128 stands for zero in the data rows.
Every row has a hidden score from 0 to 30. What is each row's score? 15 is about the middle. The score is a weighted sum of the row's numbers plus the product of two more (or one squared), each taken from its middle value.
[181 113 119  92  86  98 138 121 151 133 121 128 153 119  70 132] 11
[104 125 122 170  80 148 154  89 139 132 101  93 124 144 107 134] 12
[129 113 124 176  93 144 158  90 150 159 107  84 134 153 122 135] 16
[119 164 149 149 142 129 137 132 131 116 132 165 112 114 155 154] 11
[108 155 107  86 170  86  73 197  57 106 172 151 121 110 157  86] 22
[155  86 104 106  96 110 123 107 137 132 129  95 153 125  81 123] 17
[152  88 102  96  95  94 123 107 128 129 118  92 155 124 109 125] 14
[112 160 151 107 164 113 106 179  90  87 158 181 129  84 153 126] 12
[138 113 137 169 101 176 168 116 171 158 120 119 134 160 127 149] 18
[120 161 128 104 190  98  93 159  94  85 156 155 117 101 162 122] 18
[172  90 115  86 102 112 134 108 134 149 127 101 141 133  68 124] 13
[100 164 131 117 157 106  89 182  80  86 150 140 111  93 169 116] 16
[104 134 106  64 198  56  51 185  52  91 159 178 159 151 112  51] 13
[100 138 140 192 119 186 159  94 147 168 101 113 120 142 135 154] 18
[198  96 108 105 106  70 118 129 130 121 132 115 152 106  68 123] 16
[ 91 147 137 181 121 185 158 102 155 152 115 133 119 149 143 141] 18
[131 158 136 171 125 175 138 104 135 140 111 140 125 123 142 145] 20
[110 174 134 123 149 120 116 144 108  86 138 146 119 101 148 130] 14
[113 149 152 145 110 153 160 119 146 142 101 123 120 125 150 161] 11
[116 164 144 156 137 139 146 128 132 118 136 149 108 115 158 138] 13
[122 158 156 116 146 129 142 131 129 113 142 158 111  97 166 153] 17
[113 125 129 169  99 185 154  90 160 166 110 114 126 168 118 143] 18
[186  86  96  84  98  90 113 126 126 127 126  95 138 121  85 117] 21
[120 121 139 195 111 147 173 103 185 152 103 124 124 142 129 142] 3
[154 102 123 117  86 120 137  97 150 157 123  90 145 143  90 132] 8
[146  76 113 126 119 136 134 115 156 127 109 116 141 152  93 125] 16
[ 91 167 146 148 137 147 134 130 126 120 127 161  97 118 155 143] 12
[131 117 138 172 104 197 178 131 143 178 110 125 130 160 110 151] 22
[136 107 124 139  87 139 162 102 158 159 102 108 135 156  99 133] 11
[172  97 124 100  87 107 135 112 132 147 110 108 142 132  93 130] 8
[113 140 137 169 119 180 171  99 150 159 116 133 109 130 133 147] 21
[126 152 163 111 161 121 136 138 120 113 143 183 145  96 163 160] 19
[109 158 155 114 151 109 108 168  89  82 158 173 115  97 172 131] 13
[ 89 158 142 147 122 177 140 118 140 125 112 141 125 128 160 145] 17
[108 154 148 146 137 154 152 125 135 128 130 157 113 115 170 149] 17
[174  75 108  84 120  96 111 132 125 124 120  92 141 123  84 117] 15
[112 148 113  58 150  73  87 202  84  62 200 168 143 128 127  73] 18
[114 136 126  81 184  53  57 180  44  81 146 166 148 113 145  91] 10
[115 163 124 120 176 102  48 183  92  95 188 174 125 107 140 104] 16
[130 119 136 168  88 197 146 110 157 180 109 101 128 140 116 132] 18
[123 119 136 197 115 165 168  97 185 162 124 111 135 123 111 141] 17
[ 84 175 135 127 153 126 104 151 112  88 138 152 115 100 153 124] 12
[119 154 141 180 128 154 153  99 143 136 117 132 108 128 147 147] 14
[135 150 136 163 124 187 141  99 146 144 134 133  95 135 146 145] 23
[111 169 121 114 185 102  89 170  87  84 150 137 111 109 152 115] 17
[ 99 147 141 179 114 168 158 110 171 153 120 139 130 130 144 137] 12
[130 108 132 169 106 141 154  84 161 162  96 119 131 134 100 145] 8
[124 148 148 169 112 185 143 113 143 142 117 145 114 147 145 167] 18
[ 84 142 137 189 114 159 156  89 133 145 120 132 111 142 145 153] 23
[144 101 142 169 109 135 177 120 159 175  97 115 136 162  98 146] 6
[ 98 135  98  79 201  58  83 195  50  71 156 156 130 131 129  71] 19
[140  86 123 134 103 138 147 111 150 164 118  83 142 152  95 134] 20
[179  79 107  92 112 108 126 129 134 134 107 102 153 134  98 120] 19
[ 97 174 126 135 145 136 121 130 122 115 132 137  92 118 160 121] 14
[150  71 108  96 118 114 111 125 135 128 116  83 135 130  92 113] 17
[159  71  89 107 117 107 107 131 124 124 130  97 131 133  72 109] 24
[122 154 141  83 193  82  73 152  86  93 161 178 124  84 149 115] 16
[114 126 132 182 103 155 168  94 155 168 100 121 121 173 128 146] 12
[100 167 121  97 177 102  76 166  86  82 135 150 118 115 168 108] 10
[102 143 143 194 116 143 168 100 148 132 108 134 111 145 139 159] 11
[109 121 130 166 105 173 166  90 166 165 126 119 130 171 122 138] 23
[115 134 145 166  99 172 165 108 150 136 134 125 125 131 137 155] 24
[117 163 144 170 136 158 144 122 136 124 138 146 135 117 149 142] 19
[168  82 102  78 111 101 120 121 139 135 118 110 152 113  73 126] 16
[140 102 132 128 101 125 161  95 157 152 104 110 137 132 104 131] 9
[153 101 133 142 103 143 165 121 178 165 119  90 145 174  69 139] 12
[102 163 114 104 187  91  78 177  84  89 155 160 123 125 155 101] 15
[110 161 143 157 131 151 139 118 146 123 119 146 131 118 160 137] 12
[128 144 135 158 116 176 159 104 155 154  98 136 127 150 142 154] 18
[153  79 114 118 122 121 140 103 146 143 125  84 142 140 101 121] 21
[137 110 123 130  96 135 137  82 183 164 111 104 134 154  96 129] 2
[127 161 146 142 145 127 133 132 125  97 137 153  94 111 172 144] 10
[ 98 162 138 162 140 160 143 126 133 124 125 150 122 117 166 135] 18
[128 123 140 145 115 188 184 108 167 162 118 109 125 140 111 145] 24
[116 164 123 116 174  80  71 163  69  75 163 161 130 103 149  95] 11
[123 161 143 112 165 102 108 159  86  84 162 150 109  76 163 130] 20
[ 82 144 151 179 121 178 149  97 152 143 106 139 121 125 145 155] 15
[117 157 142 168 129 169 156 116 148 130 105 138 119 123 146 145] 16
[109 153 125  98 170  88  52 189  73  58 164 176 124  99 154  86] 4
[ 89 158 142 145 125 152 159 111 151 142 119 135 115 127 145 152] 15
[110 135 131  70 159  76  71 205  65  87 138 155 124 104 167 101] 6
[112 145 116 110 204  82  74 200  79  64 159 147 130 114 139  87] 11
[130  74 104 117 110 119 126 116 138 141 114  84 136 147  78 116] 18
[131 137 147 178 108 184 151 105 149 167 111 120 123 153 136 170] 19
[164  80 111 119 116 124 142 116 150 159 129  81 140 133 100 125] 24
[ 98 154 145 162 117 155 144 102 151 138 111 136 119 132 153 144] 9
[101 158 133 164 128 198 145 108 128 134 125 129 108 134 143 135] 25
[ 88 148 136 176 105 153 154 105 170 139 112 130 100 150 137 159] 11
[134 136 145 161 125 171 169 105 153 147 112 135 112 129 153 152] 17
[114 136 142 170 116 198 151 108 169 131 119 130 109 144 153 146] 17
[154  85 111 101 108  86 118 121 130 128 119  83 143 121  52 122] 5
[116 136 134 159 103 148 141  82 173 163 121 116 120 133 130 139] 9
[ 99 171 122 117 146 111  87 151  79  84 151 162 116 110 167 110] 16
[137  84 116 137  93 124 131 110 145 144 114  90 136 175 107 125] 14
[187  92 119 102  99 107 132 112 128 144 123  94 158 125  98 132] 16
[129 128 137 128 103 162 149  83 145 185 112 120 128 143 122 151] 11
[164  74 103  92 121 109 122 121 124 138 111  99 137 130 102 121] 20
[103 158 130 110 177  92  87 188  64  71 157 139 121 115 162  95] 14
[120 126 132 157 110 206 160  95 162 134 117 113 130 167 127 128] 23
[ 99 172 129 112 173 110  91 151 108 103 146 168 112 119 158 115] 10
[170 101 133 137  94 139 145 115 177 145 130 123 143 150  79 140] 11
[113 163 143 139 143 126 130 135 123 112 133 156 127 107 173 139] 14
[ 97 174 126 109 156 110  87 164  91  96 142 131 115 104 159 116] 12
[ 91 136  83  66 193  93  58 222  57 104 162 143 154 144 123  68] 26
[165  87 108 103  90 114 125 121 151 128 130 106 137 142  79 119] 16
[130 152 145 101 163  96  95 166  77  41 165 176 115  83 165 122] 11
[117 162 148 143 153 134 126 145 116 101 142 166 112 106 175 138] 11
[109 139 141 183 108 148 151  91 148 159 108 134 125 142 141 159] 11
[101 165 138 155 131 165 138 112 145 133 115 140 112 137 149 142] 12
[183  79 105 102 119 110 131 125 135 136 119 113 138 140  71 116] 17
[119 164 150 115 155 143 130 142 115  98 140 167 112 105 162 143] 17
[ 93 134 100  60 197  86  70 221  69  97 148 134 142 141 130  70] 17
[139  84 115 106  94 108 119 109 131 120 114 100 149 133 117 119] 13
[105 147 116  88 182  73  68 191  47  67 154 156 127 109 152  84] 14
[100 168 138 127 170 118 114 147 107 101 147 149 120 120 171 130] 17
[ 87 154 161 172 130 146 152 126 142 124 134 157 117 109 157 167] 17
[111 164 130 119 160 116 104 172 103  75 162 137 111 111 176 119] 20
[156  80 101 111 101 117 132 115 136 142 109 106 133 136  92 116] 18
[122 143 137 175 118 141 173  99 155 143 103 123 117 137 135 156] 13
[132  91 117 126  88 135 124 103 149 149 114 125 136 149 126 125] 15
[120 142 155 113 162 114 131 149 104  86 162 184 119  79 183 142] 20
[105 171 139 137 150 134 118 141 118 103 138 152 109 111 166 120] 11
[156  78  96 102 107 100 118 115 127 136 127 104 138 118  97 120] 23
[117 173 139 123 146 117 120 149  95 105 149 148 122 102 146 125] 15
[147  80 111 116 104 119 136 114 131 161 119 110 135 140 106 123] 21
[121 112 120 155  87 170 154  92 146 168 105  92 126 161 101 135] 17
[141  82 118 125 109 139 144 106 138 147  97 112 138 140  88 126] 15
[126 153 150 169 122 156 148 110 123 137 131 146 107 122 154 159] 19
[127  98 125 126  92 145 139 100 181 162 112 103 136 141 109 126] 11
[101 142 101  94 181  92  47 219  67  96 154 179 144 134 126  56] 2
[143 124 137 181 101 160 159  88 156 144 104  86 129 152 121 138] 13
[120 152 139 149 125 157 170 111 154 132 109 135 101 137 147 140] 12
[ 93 130 132 138 114 160 182  92 143 176  97 121 127 137 130 141] 18
[104 170 117 111 176  87  80 166 100  57 153 156 124 102 137 103] 11
[ 95 175 119 120 167 117 103 165 102 102 142 145 127 127 155 114] 16
[117 148 152 184 125 163 161 120 140 146 124 138 101 119 159 154] 13
[106 163 128 104 157  91  90 174 115  76 170 173 124  88 154 118] 13
[107 165 151 160 144 135 139 130 126 114 133 167 116 112 152 153] 12
[102 135 106  46 174  77  25 216  64  98 174 132 137 151 110  58] 15
[149 108 130 139  82 142 147 108 164 153  95 109 138 156 114 134] 8
[124 101 124 141  95 150 146  92 154 168 104 122 132 143 120 132] 15
[135 137 145 129 121 159 179 107 168 163  98 129 124 167 138 144] 9
[100 166 135 108 166 108  94 173  90 109 161 172 106 102 161 114] 16
[129 145 147 136 122 141 172 103 155 140 118 123 110 137 142 158] 14
[105 170 130 113 173 105  83 167  70 103 166 138 130 114 156 111] 18
[137 157 160 133 152 127 135 142 110 118 144 169 126  97 167 152] 15
[100 160 145 181 126 147 141 110 142 132 110 145  96 129 154 139] 3
[198  86 136  94 114 111 127 120 138 131 120 105 153 119  84 124] 8
[140 120 132 158  99 174 156  93 173 150 114 111 128 163 114 142] 16
[132 164 145 106 166  89 101 142  92  89 153 190 119 102 144 125] 9
[169  94 123 125  91 120 133 102 148 143 114 106 137 146 103 129] 10
[161  76  96  99 106  96 111 129 131 126 122  89 144 130  88 116] 20
[106 123 128 175 111 203 170 102 170 157 113 106 133 140 116 131] 25
[147 105 140 148  86 167 142 103 148 164 116 102 141 175 111 130] 13
[140  93 132 152 102 121 155 118 176 166 104  95 137 150 107 140] 7
[118 144 138 171 115 176 159  99 134 146 108 135 120 124 143 143] 19
[105 162 130 108 175  93 107 182  97 101 156 166 122  98 152 108] 11
[217 106 108  74 111  82 131 118 127 138 121 128 161 112  72 137] 17
[ 92 141 146 157 106 152 161  96 155 156 111 119 121 137 139 151] 13
[102 133 135 202 114 186 173 105 165 159 128 121 128 168 122 141] 21
[115 143 147 169 117 124 169 105 148 140 101 137 125 123 145 149] 5
[135 106 125 144  97 157 160  92 155 169 106 105 133 152 101 129] 15
[106 125 130 148  88 168 157  93 142 167  94 107 124 139 121 135] 13
[199 117 127 115 102 115 164 116 160 179 115  93 149 130 106 140] 19
[109 123 129 166 106 161 181  86 140 142 111 101 131 154 111 138] 21
[113 139 137 179 120 148 148  79 149 151 109 131 119 138 144 146] 11
[159  80  98  87 110  88 119 122 131 138 119 105 144 126  83 119] 15
[165  73  98 101 116 115 122 131 131 128 119 111 140 135  84 114] 22
[118 167 141 108 161 104 115 152  69  92 164 120 123  94 159 118] 22
[116 124 153 181 123 179 150  85 171 162 110 109 138 141 133 146] 13
[151  82 111  91 101  90 121 126 122 129 129 104 142 126  76 127] 16
[129 113 123 152  90 151 150  86 153 167 114 116 136 161 100 133] 13
[125 167 141 126 148 121 113 145 106  87 143 162 115  95 161 137] 15
[116 161 141 152 135 151 135 121 133 118 129 155 133 111 166 138] 17
[105 159 131 111 172 103 124 175  88  71 164 161 126  97 160 122] 22
[107 163 140 120 173 114 112 161  91  91 146 187 111 105 161 136] 15
[105 159 115  89 184  97  68 206  74 102 158 140 129 120 137  83] 14
[101 160 143 162 133 153 143 123 130 124 114 139 108 119 170 143] 14
[106 136 128 167 103 171 169  97 169 141 109 112 116 158 129 143] 18
[100 146 105  62 182  48  79 179  27  89 152 137 135 138 136  61] 14
